In the data rows, the value 128 means zero.
Some points, one per row:
[111 112  80 172  63 152 136  89  59 117 143 115 185 180 144 185 157  64 197  91  95 127]
[125  94 170 116 170 156 103 207 110  76 184 123  70 146 190 170  83 131 165 129 102 105]
[159  97 126  93 176  98 111  67 160 167  91 144 163  68 193 189 118 151 101  82  92 100]
[169 172 109 180 100 125 129 166  83 154  79  80  71  93 136 140  94 187 189  52  97 153]
[164 173 163 197 177 105 112 128 135 158 122 147  98 144 101  66 171  80 160 159 156  57]
[127  96 203  84 147 163  73 193  93  83 181 162  66 162 173 200  83  91 165 159  85 128]
[118  92  81 178  96 130 126  99  92 149 142 120 178 118  99 157 193 114 195  63 135 188]
[ 70 162 138 184 127 164 152 169  95  57 130 172 117 172  78  89 119 168 179  66 117 194]
[ 99  89 201  95 190 183  34 143  80 108 124 108  78 191 146 172  91  88 194 189 116 172]
[ 88 139 115 156  94 197 169 162 144 138 133  96 174 175  80  84  74  39 181 105 129  61]
[109 146 101  68 165 192 127  76 154 146  80 109 108  65 147 179 110 157  95  89 206 109]
[ 65  81 133 173 113 176 178 124 112 122 158 123  66  64 122 201  72 186 141 191 159 104]
[ 57 114  78 108  73 134 163  67 124 110 179  72 114 149 124 177 117 160  95 146 173  69]
[159 162 188 125 107 145  66 165  69  61  83 139 135 184  99 112 150 189 141 125 192 191]
[ 69 197 191 151  75 138 123 170 144 171 169  97 192  63  62  61 174 139 109 161 125 183]
[ 98  80 174 151  77  96 155  81 117  68 205 131  96 158 132 126  78  84  80 193 170  91]
[ 79 189  82 178 106 192 180 187  91 136 122 167  81 194 168  96 111 158 188  79 107 173]
Then 10 other points, each followed by its number:
[157  88 115  84 122 131 166 107 109 113  73 142 145 118 162 143 162 116 112 191 190 130] 0
[ 88  87 162 149  99 118 148  74 123 105 207  78 110 167 147 152  94 127  81 171 188  99] 1
[ 95 119 117  65 136  74 146 129 113 125  85 148  68 175  84  67 171  70 160 193 112 148] 2
[121 188 169  77 157  61  96 164 186  77  81 186  96 142 101  82 173 171 154 111  70 143] 3
[138 160  99  67 152  86 140 105 123 169  91 166 125 178  68 100 155  57 138 193 101  99] 4
[ 80 131 213  85  85 147 116 129 138  85 167 101 108 117 176  94 123  46 189  90 182 112] 5
[147 126 190 180 172 120  42  88  59 120  72 144  66  82  81 143 150 124  85  52 204  76] 6
[148 169 100 128  98 184 179 175 161 160 156  95 185 182  86  76 103  86 182  89  98  85] 7
[ 81 151 134  68  97 151 179 120  79 158 165  81 188 165 137 164  62 168 120 143 107  77] 8
[ 73 161 104  76  90 180 158 193 100 168 120 113 140 103 134 148  67 112  79 166 139 105] 9
Which three of these numbered points are nearest to each point below, looking only along the 8 directions in which the first points spread most? Their numbers follow each, nearest first.
[155  97 127 174 125 127 161 194 176 107  78 150 188 106 102  78  85 208 137 107 140 193] > 3 2 6
[194 183 197 188 169  84  53  68  78 133 160 172  57  66 113  51 159 115 151 129 125 193] > 3 6 2
[ 86 162  72  93 129 158 166 118 124 169 190 113  84  82 107  66  87 116 118 163  91 144] > 9 8 5
[141 174 167 130 170  65 101 112 159 175 111 156 121 190  92 102 201  71 182 188 170  94] > 4 2 6
[198  65 158 143 115  66  82 108 177 129  77 130 121  77 132 129 105 168  70  75  73  76] > 6 0 3
[155 153 125 145 120 190 178 176 195 137  92 128 183 181  94  94  68 119 147  58 100  98] > 7 4 2
[111  77 171 184 119  76 132  88 149  73 207 103  53 152 109 128 114 110  78 193 106 134] > 1 2 5
[110  78 152  66 149 102 124  84 188 133 145 140 173 129 187 141 179 179 136 100 130  88] > 0 6 8
[176 144 202 136 175 135  37 100 113 133 147 208 104 127 121  79 178 163 107 120 136 182] > 3 6 2
[ 98 101 124  76 158  76 113  67 155 116 175 131 149 150 147 123 189 151  73 133 103  95] > 0 1 4
[ 79 131  92  66 147  83 127 124 111 116  70 124  65 165  60  67 173 101 208 180 101 147] > 2 5 4
[121 221 116 186 121 136 114 156  58 154  64  80  72  88 160 164  75 185 138  73 161 172] > 3 6 9
[129 147  82 112 133 197 171 136 165 141 142 138 139 146 100  86  65  93 198 103 102  73] > 7 9 8
Here are 10 other points, each followed by its number:
[ 67  82 188  73 164 179 133 130 140  74 184 130 119  64 133 164  72 121  73 131 101 111] 0
[163 163  74 136 144 198 152 187 172 154  96 114 184 114 124  72 119 104 167  70  98 148] 1
[193 142 124  72 149  58  64 186 159 113 146 203  57 127  51 157 189  93 189 181  92  79] 2
[137 197 124 144  97 139  90 152  70 130 166  89 117 123 139  81  65 168  95 137 157 186] 3
[ 76  82 173 184 171 178 122 157  82 154 100  93 156 101 124 184 126  73 126 158 200 115] 4
[186 101 150  91 176 111 129  85  84 105 154 214 190  88 152 197 121  86 123 172 155 161] 5
[154 138  82  95 111  69 177  71 139 148 206 122 117 171 187  76 182 181  85 177 102 118] 6
[ 73 145 188 123  97 145  97 167  91 101 207  68  55 174 153  56  71  68 194  70 176 112] 7
[144 128  76 109 143  99 173  85 106 172 192 139  93 170 182  77 158 145 105 189 158 109] 8
[192 145 176 178 177  93  89  91  92 121 120 171 107 150  77  78 153  64 123 110 161  60] 9
Which three of these numbered points are nearest to each point below, looking only along the 8 directions in which the first points spread most? Their numbers follow each, nearest first.
[140 149 202  89  68 146  60 190 141  31  84 186  54 193 146  86 170 120 166 141 154 162] > 7 3 2
[ 66 143 129 181 167 182  97 155 127 135 158  93 194  79 153 188 182  72 197 128 127 115] > 4 1 5
[144 194 119 189  89 180 105 149 109 112 121  86  61 119  85  90  80 166 136 103 148 180] > 3 7 1
[132 185 101 199  57 159  97 156  94 137  86 108  53  69  93 157  69 161 137  76 159 169] > 3 1 6
[115 181 148 111 106 190  75 140 128 150 161  79 148 120 170  89 106  99 126 150 160 177] > 4 3 7
[165 129  97  98 118 110 169 112  92 132 138 109  91 182 193 115 184 117 126 191 184 121] > 8 6 4
[171 132 190 121 183  91  51 164 123 169  73 127  93 124 114 165 135  72 165 169 121 104] > 2 5 9
[195  99 163 108 175 101  62 149  57 129  95 128  93 117  82 145 106 109 147 140  98  69] > 2 5 9
[ 94 164 121 205 129 184 123 122  62  56 105 136 190  99  87  65  89 187 167  85 174 179] > 3 1 7
[ 62 175 115 203 128 193 146 125  63  45  67 156 154 130  68  85 102 170 165  81 162 191] > 3 7 1
[111 109 121 111  87 193 169 139 168  83  92 193 107 129 147 142 134 193 146  86 150 149] > 3 4 8
[108  99 118  86 114 173 174 190 150 109 122 120 179 149 180 186 106 131  83 107 147 119] > 4 0 3
[176 128 109 186 104 169 167 203 184 124  93 126 193  67 120  88  97 118 155  54 104 179] > 1 3 4
